Each path below is one point turned by a fixed rotation once a step. After each direction that follows a path, write how fast that rotation turns it, in deg/step (0 if it stays still).
Each turn is a multiple of 5 degrees from 10 to 175, or 0.
Each row of a path follows its step; steps can be skipped.
Path 1:
step 0: [  2  15  39   1 -19  -8  42   9  59 -12   7  43  64   4  36  38  17 -10
  12 -26   5  33   3  29 -12 -31 -19 -36  51  12 -16 -56  31  24  61  39]
step 1: [-35  40  11  60  -9 -24  31 -30  34   6  86  20  12  -9  17   3 -32  16
   6  18  16   9  22  34 -46 -59  14 -30 -27  24 -29  19   1   4  33  51]
step 2: [ 27  49  -7 -12 -11  29  66   5  -3  17  36  29  -7  36  13  -5 -15   5
  47  36  15  -1   3   4 -33 -17 -52 -49  36  41  55  34  16   1  10  69]
step 3: [ 29  26  17  22   7 -14  54 -27  34 -18  21 -18   6  -7  18  24   8 107
  -7  19  22  30 -11 -30 -40 -39 -18 -33   5  36  49 -22  41 -12 -26  -5]
step 4: [-11 -21 -53 -24 -20 -44  53 -42   1  28  36  20 -17  56  -5  47 -12  47
  -9  17  37   6  10  28 -15 -44 -35 -21  52 -13 -16  28  47 -18 -16 -26]
step 5: [ 11   2  14 -57  42 -46  62 -50  31  32  32  -6 -21  41  28   9 -12   2
  14 -11  24  58  65  -2 -11  47 -12 -23 -22  31   0 -16  39  -3 -22  -5]
step 6: [-14  22  -4 -88   6 -10  63 -28  41 -58  13 -25  14  -5  29   6 -34  20
   6  28   6 -14  17  52 -24 -11 -32  -5  13 -20 -47 -56  14  11 -35  10]
step 7: [ -3 -21 -37 -19 -35  21  84   9  20   4  75 -12   9  12  15  -9 -45  13
 -15 -34 -15  42  -3  34  14  -2  -8 -10 -12  43 -43 -55 -13 -51  14   8]
step 8: [ 24  12  -4  25   7  18  30  14  45  -5  36 -23  -2 -32  37   9 -28 -51
  30  19  14  79  23  37 -19 -18 -57  13  68  24 -24 -37  31   1  23   6]
step 9: [-38   6 -19  65  18  11  77 -11   5 -32  44 -15  28 -11  23   0 -47  22
  17  48 -12  50 -10 -31 -34   4 -33  -8  -8  14 -60  32   2  28  -8  26]
[ -2  17  -2  -5 -12 -14   8 -11   2   4 -13   2   4  11  -6  -3   6   3
  18   6  12  -8   2  -6  -6 -19  12  -4 -12   0  18  -5  -1  -5  27  -6]  25
[-31   8  -2   7   5 -10  -8   5   0  -4   5 -11   2  -3   0  -3  -7  19
  11  -1  -1   3 -19  16  -5 -11  -4  -1  -9 -28  -5   2   1   1  -9  -3]  135
[  7   9   0 -16   4  16  13   0  -2 -18  -6 -13   2   2   2 -15  -2   7
   6   6  -7 -24  -5  -3  -7  11  -3  -3 -16   2  12   3 -11   1 -16  20]  95
[-11  -9  -5  -2   4  19   3 -13  16   2 -11 -15   6   6  -3  10   8 -14
   7   3  -8  17 -11  12   4  -8   0  10  -6  11  -8  -4 -25  10   8   5]  40
[ -3 -18   0  11  13   2  13  -5  11   7 -13  -2   5  17 -16   4   3   5
  -5  14  -6  -6   0  -7   0   2  -9  13  -4  -5  16  14  22   2 -12 -17]  55
Path 2:
step 0: [ 53   2   8  -3   1   9  13 -28  79 -39 -12  -7 -38  49  58 -21  42  20
  17  40 -50  10 -11 -13  -8 -18  13 -26  -1 -33  35  -8  -4  23 -15 -19]
step 1: [  8 -63  12  -7  19 -19  12  16   4  58  25  -2  39  29   0  -7 -32 -15
  43 -36  29 -52 -25 -16 -11   5   4 -43  24  56 -28  53  19  -3  18  33]
step 2: [-24  27 -11  53  -3 -54  26 -16   7  28  -9  19  -3 -46 -48  36 -10  33
  -9  -2  10  39  28  58  24  23   2  -5 -49  -2 -11 -31 -14  40 -58   0]
step 3: [ 32 -32 -50 -37   4  50  13 -24   1  16 -31 -19 -85  -3  28 -10   2   5
 -34  -4  34 -15 -12   6 -35   9  25  57  13 -50  23 -11   9  -1  35 -18]
step 4: [-39  17  24   1   2  35 -69  11 -37 -23  16 -63  12  21   9   4  27 -35
  10 -21  14  -1  -5  28  29 -16  42 -53  42  51 -12  21 -21   2   2  39]
step 5: [ 10  17 -46  49  10 -30  -7 -59  11   9   3  12  40  32 -14  13 -10  32
 -31  24 -60  -2  25 -41 -12 -33 -46  41  11  28  -7 -18 -10 -15 -62 -10]
step 6: [ 49 -11  34 -32  11 -50  44  -3  28  14 -22 -43   4 -38  22 -19 -20 -32
  23  33   5  33 -23 -10  37   7  26  49  19 -20   5  34  44  -1  60  -8]
step 7: [-18 -12  -9  25  11 -17  20  38 -26 -25 -61  19  13 -11 -30  13  54 -20
  -3 -26  34 -35 -32   3   1  21 -15 -85  27  19 -14 -61 -23  15  18   3]
step 8: [-30 -18 -41 -13   4  41 -35 -29  44  26  -5  12  14  29 -12  15 -26 -28
  52 -33 -22  -7  69  26   8 -15 -16  34 -33 -54   8 -30   3  -6 -34 -35]
step 9: [ 27  24  47  13  12  -5 -26  16  14   4 -45  17 -27  43  65   5 -14  19
 -29  16 -23  16  -4  28 -24  24  35  17  -9   1   2  56   9  12  43  78]
[ 14  -6   5   6  -9  -7  -5  20  12  12  -6  25  -4  23  -5   5   5 -11
  11   2  -2  -4  10  -7   8  13   5 -14 -13 -13  -1   4   3   2   3  -9]  45
[-19  11  -3  19  -8  15  15   2   0  -1  -5  -5  15   0 -17  14   4  -2
  -1   3  13 -17  -4 -10   5  -6   2 -13   5  -9   6  23   4  -3  -3   9]  125
[ -2  -9 -11 -10  -3 -10   9   8  -8  12  -5  -2  13 -13 -18   3  16   1
  -5  16   7  17 -19   4  -8  17   1   8  -8  -1 -15   4  12   9  -1  -9]  85
[  7 -20  -4  -3  -4 -10  -7  -8  -6  -8  -7   5  -8 -22   1  -1  -2  -5
  -9  25 -12  -8   0   0   3  -7   9  -6  -8 -19  17   8  -5  -1   4  20]  115
[  3   3  -1   5  16   9   6   4 -10  -8 -16  -9 -12   3  24  -3  -2  19
  19  13  12   6  -7 -19   8   7   7   3 -14  -6  -8   4   5  -7   2  -1]  120
[ -9  17   4 -14  -9 -10  -7   1  -3  -3 -17  10   0   2  -1   3  -2  -2
   1  -6   5  10 -13   5  22   2   2  -1 -11  24   5  13 -20   8   8  14]  145
Path 3:
step 0: [  9   4  41 -27  16   4  21  -7   2  -8  -4 -27  56 -13 -37  11 -35 -40
 -36  46 -39  40   4  13 -23 -18  26  14 -30  18  37  18   5   4 -78  26]
step 1: [  0 -13 -11   8  28  32   0   3 -39 -50   1 -28  63  11 -60   1  30  31
 -23 -15  23   6 -41  -5  -1   2 -12  14  41  46 -18  64 -33 -10 -15   1]
step 2: [-46  -4  -7  -5   0   9 -36   5  -9 -17  32  20  15  56 -22 -38  63 -48
   1 -51  44  28 -29  36 -34 -28  15 -10  20 -18 -19 -30   3   1  35  -6]
step 3: [-12  -9  13  40  22 -25  -3 -15  16  -6   4   1  -1  33 -11  62  41 -29
  18  27 -38  -4  34  32  10 -34  -5 -25  27  19   6 -70  52  39  15  37]
step 4: [-15 -17   9  10  32  52  25 -19  10  24 -16  29  50 -33  -9  63  -8 -43
  39  23 -45  -8 -16  34  -5  12   3  44 -39  14   6   6   8 -20 -55  16]
step 5: [ -9  -3 -37   4  34  -8  -1 -11 -45  -9  33  19  14   4   9  38  64  19
 -29 -27 -35 -19 -37 -29 -13   7  -1  16  -9  -1 -23  60 -66 -41 -26  12]
step 6: [ -6 -31  -5  25   2  -5  -7 -14  21  -7  59  44 -25  21  -7 -24  18 -23
 -10 -57  -9  -1 -36   6 -36  12  23 -17 -23  -2 -39   9 -24  56  83   7]
step 7: [  6  -3 -16  31  42  45   9 -23  65  20  29  20 -40  35  27  17   1  12
   8   0 -11 -40  49  19  11   6  -4 -45  -3  39  27 -57  25  -3  32  20]
step 8: [  3  22  15   6  35  32  11  13 -23  16  16  41  10 -40 -11  51 -45  12
  57  28 -11 -51  31 -20 -17  14   8  13 -56 -47  30 -12   7 -40  -9   2]
step 9: [  2  -9 -17 -20  -2 -12  11  27 -35 -25  22  47 -50 -15  29  18 -26  18
  17  28 -24  -9 -24 -37  21 -39  10  -1   1   5 -15  62 -91 -22 -11  -6]
[ -2   3   4  10  -5  -7   2   9   7 -20 -17  -5 -10 -17  -2  20  -4 -18
  -1  -6 -11   4   8 -11  -3   4  11   6  -7   5  -4  -4 -19 -11 -20  -8]  80
[  8   8   0   2   4  -6  23   8  18   2  -2  11  15  19   0  -2 -10  -9
 -11   8  -9  10  22   0  11  12  -5  -2  -8   3 -15  -9  15  -1   1   4]  95
[ -9   9   2   8  -4   4 -11  28   8  -6  10  12  18   3  18   5  -6   7
  -3 -15  -9  -1 -12 -11   7  -2   7   3  17  -7   6  14  11   3  -5  -8]  95
[ 12 -20 -10   3  -2 -20  10   1 -10  22 -21  16   0 -10   8  -1  12  -1
  -6 -18 -11   4  -2   5  -2   0   4   5  -1   7  11   4  13  -1  -2  -5]  55
[ 12  14  -8  -6  17  11   1  -8   5  15 -16 -19  18   1   0  18 -19  11
  -3 -10  -2 -10   0  13  -6  -9  14   2   2   1   0  -3  -6   1   4  -9]  100
Path 4:
step 0: [  6  18  24  23 -35  31  -5  30 -24  15 -23  31 -50  16 -37 -20  14  13
  15   7  20 -51  -1 -31 -44  40  25  -7  -3 -48  -9  -9  17  13  24 -52]
step 1: [ 38  -2  33   0 -10 -12  29  21 -23  12  32   9  11 -16 -21 -32  13  18
  40 -76 -56 -17  12  -3  -9  11   9 -35 -38  -9  42  -3  -4 -16 -42 -20]
step 2: [-27 -27 -10 -46  39   4  50  47  -1  -4   2 -10 -19 -62 -22 -18 -35  16
 -31   7 -15 -15  21   6 -55  27  45 -36  13  -2  18  13   5  -5   0  26]
step 3: [  1  16  32  11  -2  24  31  31  -3  51  -9 -16   1 -27   9 -15 -18   4
 -40 -23 -19  37 -22 -71 -13 -48 -14  -2  29  36  19   6   7  48  -7  25]
step 4: [ 25 -27  38   1 -10  16  23   4  -4 -10 -15  26 -90   9   1  21  19  17
  27  65 -16  30 -18 -31 -11 -27 -14 -39  -1 -14  18   3  11   0  31  32]
step 5: [ 16  -6  31  10 -83 -37  -5  36 -24  -9 -70 -21  13  -2 -26 -32 -22  38
  29  -4  10  -7 -10   8  27 -15 -13 -27 -17 -27  28   0  -5  11   1  30]
step 6: [ 20  13  -9  -9  14 -33  18  -9  32 -32 -19 -20   7 -20 -59 -14  44  27
   3  29 -19 -29  30  19 -28 -50  20  16   7  10  75  10 -15 -28 -15  14]
step 7: [-14   9 -49 -18  -3   4   2  48   5  39 -51 -13 -22 -50  25 -14  56  -8
 -38  -3  14  29  40  -5  14 -17  17  19  -9 -17  16  -5 -52  22 -14  17]
step 8: [ 18  -4 -20  36  18  28  -8  16 -22  10  20 -17 -24 -13 -15  18  56 -12
  20  18   4  15 -16   9   3 -24   4  14   7 -16  44  20  35  96  37 -23]
step 9: [ -1 -20  31 -29 -37 -40 -37 -10 -43  -5   0 -29 -65  13 -10  -1  58   6
 -30 -13  -4 -29 -13  -8  23  22   3 -55 -15  -7   5 -21  -8  36  -4 -37]
[  3  -6   3 -17   7 -12   8 -12   6   5   8   8 -22   2  13   8  17  -3
   0  -4 -12  14  12  -1   6  -3 -12 -11 -14   2   2  -7 -12 -21 -11  -2]  135
[  4   2  -1  -8   1   7  -4   0  -9   2  -1  -6   7  -4  10  -5   6   7
   7  -5 -15   8  41   7   2  -2   7  -2  26   4  -8  -3  16   3   7   1]  70
[ -4   9   3  -3  -9 -21  10   4  -4   7  -5  10   7  -1   8  -5 -16 -27
  -7   5   9  -8  17 -14  14 -11   2 -10  -1 -16  -4   0  -2  12  -6 -11]  160
[-13  -3   5 -21  11 -33   3   0  -2 -18   4 -13   5   0  -6 -12  -7   7
  -6 -14  -3  -4  -9  14   1  -3  -6  -2   4  -1   6 -11   8   1  15   0]  95
[ -3   1  12  -6  -7   0  -2  -7  10  -4  -3  -8  16  -6  12  12  25  -3
   1  -2  28  -5   9  -4   1  -4   8   1 -18   0  10   0  10  -2  16  16]  35
[ -7   2  10 -14  -8   3  11  -4  -3  -9   0   9   6 -10   5   8 -19   3
   5   2 -15   4  -9 -27   2  12  -2 -11   3  18   1  15  11  -5   3  18]  40
Path 5:
step 0: [ -7  23  36 -12  33  33  17 -36  20  -5  48  14 -17 -25   8  31  40  -1
 -57   9 -10  12  -5 -28  -7 -11  38 -17  34  -1 -21  89 -27 -19  -5 -22]
step 1: [ 34  11  42   3  -4  33   8  -8  -9  -8  36  43  37  27 -25  34 -10 -10
 -21   3  32 -13  32 -20   3  15 -41 -54  37 -47  33 -24 -55 -35  -9   5]
step 2: [ -4 -44  -8   1   1 -26  15   6  -8 -43  46  12  13  -5 -13   0 -12  33
  51 -52   8 -21 -40  -4  35   2 -25 -18 -36  26  43 -61 -35 -29 -20  36]
step 3: [  4 -16 -41  -1  53 -15 -33   2  72   4  -1 -32 -54  33  16   6 -31  21
  35 -39   9  13  12 -30   3   9  13   6 -53   5 -14 -42  44  21  -6   6]
step 4: [-34  35  19  -8 -21   0 -38 -30   7 -20  -5 -15 -33  13  11 -28  35 -39
  -5 -14 -61  34  45  -7   9  49  11 -21  -3  12 -17  10  64  53  30   0]
step 5: [ -7   2  47  29 -32   3  12 -41 -22  25  23 -31 -23 -22   2 -45  11 -12
 -39  56 -20  -9  34 -25 -30  23 -45  35  23  25  34  34  -8   6 -40 -26]
step 6: [ 10 -11  -1   4   0   6  39  17 -24  38 -12 -21 -35  51 -27  -2  20 -11
 -21  -8   4 -15 -15  12  20 -76 -48  -4  48   7  57  33 -44 -37  -1  16]
step 7: [-31 -27 -41 -45   6  52 -15   9  14 -11  27 -19  -8 -20  13  82  12  31
  -2 -25   3 -47 -26  13  37 -38   4  12  44 -11   3 -35 -12 -25  16  -7]
step 8: [-70  18  20 -35  17  22 -15   5 -13   0  17   2   7  -3   5  54 -12   9
  37 -18  36  -9  -5 -51 -45  25  11 -15 -56 -62  -3 -23   6  24  34  12]
step 9: [ 61  13  58 -25  10 -21   5 -26 -56 -26  24  10 -11   3  28 -41 -23  27
  19 -21 -38  -3  -4 -39 -39  17  43 -25 -34 -10  16  -9  47   7   4  11]
[ -5   5 -12  -4 -19  21   0   3  26   2 -12  -7 -16 -13 -13   4 -10   0
  17  -2   1  10 -13  -3   8  -4   8   4  -7   2   1  -3   4 -15  11   3]  85
[ -9  -7  -7  20  -4  -6   2   4  12   5  27   1   6  11   4  -3   5   3
  10  -3   5 -12  -7  18  -7  -9   4  -4  -1 -13   6 -18   0  -3  22 -13]  70
[ 15  -9   2   9  18   2  26  15   2  -4   3 -16 -13   0  10  -5  -9  -3
   4   6 -15  -8  -3   2  -3   0   9   7 -11  -1   3  10 -15   5   9  20]  110
[ 10   7  24 -12   7   0  -3  -1  -2  -6   1   0  12  -5 -15  11  -4  16
   7   5  -1  -8 -20  -6 -17 -18   3  -1   8  -7 -20   4  -2  -1  14   2]  40
[ -7 -11 -20  -4  11 -12 -20  14  11   0  -2   3   1   5   2  12   9   1
  -3  -7 -16  -6  13  -3 -16  -8   2   5   4  15 -10  11   2 -22   4  11]  95
Path 6:
step 0: [-25  24  11   3  36  24 -15   2  13   9   5  31 -10 -10  24 -19   1 -46
   3  28  -5  64 -69 -43  30  67  22 -16 -36  -6  56  19  26   0  32  18]
step 1: [-22  -1 -28  40   3  10  25   3 -28  -8  -6  48  23  -3 -59 -81   2   2
 -11  26 -29  -9 -28 -11  47  -3  -4 -24  -1 -41   9  37  43   4 -66   6]
step 2: [ 21  21  19  56   4  -3  13  30  19  -1   5  19 -31  -7  39 -50  21  14
  52  20 -45  51 -15 -63   4 -55 -14   0 -41  23  21   6  30 -36   2 -27]
step 3: [ -5 -10  12 -17  -2  78   4 -10  27 -53 -48  30  57   2  -3 -23   1  28
  13  36  24   5 -33 -26  42 -13 -30 -38  17  37  32 -28  29 -22 -35 -19]
step 4: [-18 -16  10  22  14   8 -36   2   7 -46  47  60   8 -31 -37  -2  43  -4
  42 -14 -31  50 -31   5   6  -7  41  15 -40  62  21 -24   9 -13 -31  41]
step 5: [-39  -7 -26 -34  12  28  53 -31  21 -24  18  13 -17  -3 -12 -23  72  -9
   5  -5 -40  11 -16 -25  27   0 -19  14  18 -30  68 -39  -1   9 -46 -55]
step 6: [-67  13   4  40   1  54 -12 -16 -40  15   4  60   1  56  21 -16  42  -8
  27 -24  15  54  -6 -19  32 -42 -22  27 -27  26 -10  11  -6  36   7  -5]
step 7: [ 16 -13  53   8  60  74  21  -9   4   4  65  30  -1  49   5 -66  18 -16
   1  26  -3 -11 -15 -24  -3  47   6 -33  12   8  22 -28   3   8 -13  -9]
step 8: [-62 -30  -7  37 -13 -16  35  30 -60  13   6  58  27   7   8  -9 -12  -2
   7  43 -27  26 -36  12  -9  12  10 -43 -56  26  44 -24  10  30 -28 -26]
step 9: [  7  23 -30  12  15 -13  30  57  25  32  26  27  36  39 -31 -45  17   7
  34  10  19  65  -2 -70  14   7  19   0  50  -2  44 -19  21  -8 -19 -12]
[  3  16  -9   4   7 -13  14   4   5   4  -2 -10  10  -7  15   3   6   3
   6   2  19   1   2  -5  16 -16 -16  11   2   8   8 -12   8  23  14  -7]  110
[ 11  -3 -19  -4  18 -17   0   2   1  -3  10  15  -1 -15  -8   2   8   1
 -13  14 -14  -3  -7  20   0   0  10 -11  -2   3  10  11  -7  21  -4   0]  100
[ -5   6  -9 -14 -14 -13  -1   6  19  -8 -10   3   2   4  -9  11   6  16
  -3  -9  10   9  -2  -2 -16   3  14  -3   3  14  13 -23  -2  -4  -8  13]  65
[-16  -8   4   5  -8   3 -16  -3  10 -20   8   2   0  -3  13  -8  25  14
  14   2   0  -8   9  21   4   7   2  10  10   4  -4  -1  -7   1   4 -17]  35
[  3  10  -3  -6  -9   6 -19  10   1   1   3  27   1   4   4   4 -18  -7
  -7  12   6   4  17   0  26  -3   6  13  14  -6  -5  -6  -2   5 -10   8]  130
[ 11  16   0 -10   1   0   6  -4   3  -5  19   4 -16  -7  30  -4  -6  -2
   5   2 -12 -10   4   3 -10   3  -7  -1  -9 -11  18 -15  -5 -16  -1   7]  140
Path 7:
step 0: [  7 -51  27  -9  13  56  52  15 -18  -9 -15  39  -8  -2 -31  24 -27  64
  19 -11 -10 -19 -34  22  27  19 -21  21  31 -19  32 -74 -44  47   2  -4]
step 1: [-12 -35   4   6  32  -2  -6   2  -5 -74  10  -6  -2 -59  26  23   6  24
 -13  15  46 -10   5  41  -3  44 -27  -7  -5  74 -28 -67  10 -31 -47  22]
step 2: [-19  20  17 -11  34 -19  29 -41   9  12 -14  -3 -27 -11  -3  -3  61 -11
  30 -36  83  11 -18  55 -15 -24   3   7 -73  11  16 -32  16  62  -7  -2]
step 3: [-16  -9  22 -11  35  47  29  15 -11 -18   6 -61 -20 -55 -26 -55 -18  29
  34 -10  15 -49  -4 -20  -7 -14  -8  64 -31 -62  29  -4  45  -6 -16  16]
step 4: [ -1   4  84  11  40  56  10  42   1 -30  30  26 -34 -13  43  -9   9 -26
  10  19  30 -25   9   4 -11   8 -52 -17 -23  21  20  11 -14 -47  68 -10]
step 5: [  4  -5  53 -50  16  27  16 -17  -5  41  35  63  17  28 -43  25  -6  67
   9 -10  24 -43 -41  11 -26  19   7  12 -35  24  28 -40 -55  -1  -5   6]
step 6: [ 31 -28   0   6  15  21 -15  25  16 -42 -37  -3  17 -32 -17  20 -48  24
  89  -3   9 -47  -5  63  12  27 -18 -14 -18  25 -28 -51  15 -13 -53  11]
step 7: [-40  33  12  23  29 -14  18  39  -7  24  11  23 -27 -36 -12  -6  75 -44
  38   4  25  24  -3  18   8  -9 -36   3 -44  38  -8 -84  30   8 -16  40]
step 8: [-24 -27  14 -52   5 -14  26 -13 -12  26  -1 -38 -37 -36   2 -13 -31  24
  -1   6   9 -18  -1   4  25 -20 -24  59 -91 -43  40 -62  11   8  31 -30]
step 9: [ 36 -32  62  49   1  40 -14  31  -2 -17  14 -17 -63 -23  10 -13 -19  -5
 -20  -6  41 -68   3  17 -46 -34 -48   7  17   7  34 -27   9 -40 -11 -33]
[-11   3  -7  -4   8 -12   2   1  18  -4   2  -9 -11   0  13   9  -7 -10
   0  10   5  28  -4   7 -11  -2   3   9  -3 -14  -2 -20  11   6 -20   1]  65
[ -4   5   4   2   7  22  -1   6  22  -4  -2  17   1   2  -7   3   0   9
  -1  14 -21   3  -8   7  -1  10  23 -15   3   0   7  -3 -13  -9  -7 -14]  65
[ -8  -8  -3  -2  21  13  13 -11  -1 -22  -2  -6  11  -7  10  -7   9   7
  -9 -12  15  11  -5   1  -1  13   8   1  16  -2   3  13  -9  17   4   6]  25
[  0   5   7  23  -2   7   3   6  -4   6   5  21  -7  11  -9   3   7 -13
   0 -10  10  -2  -5   0   0 -23   7   8  23  -1  14  -9  -2  16  -7   6]  160
[ 11  10  21  -4  -7   3   4 -11  -5 -22   1 -10 -26   6  -6  -2   8   5
  -8  15   7  -3  -6 -10   1  -9  16   1  -7  -1  -7  14  15   3  -3  -4]  55
[ -8 -19  -1  -3 -17  19 -20   0   7 -22 -11   7  20  -3  -3  -5 -12  -3
  -9   4   5  -8   3  -4   5 -14   0   8  -6 -14  -5  -7   8  -1  -4   8]  135
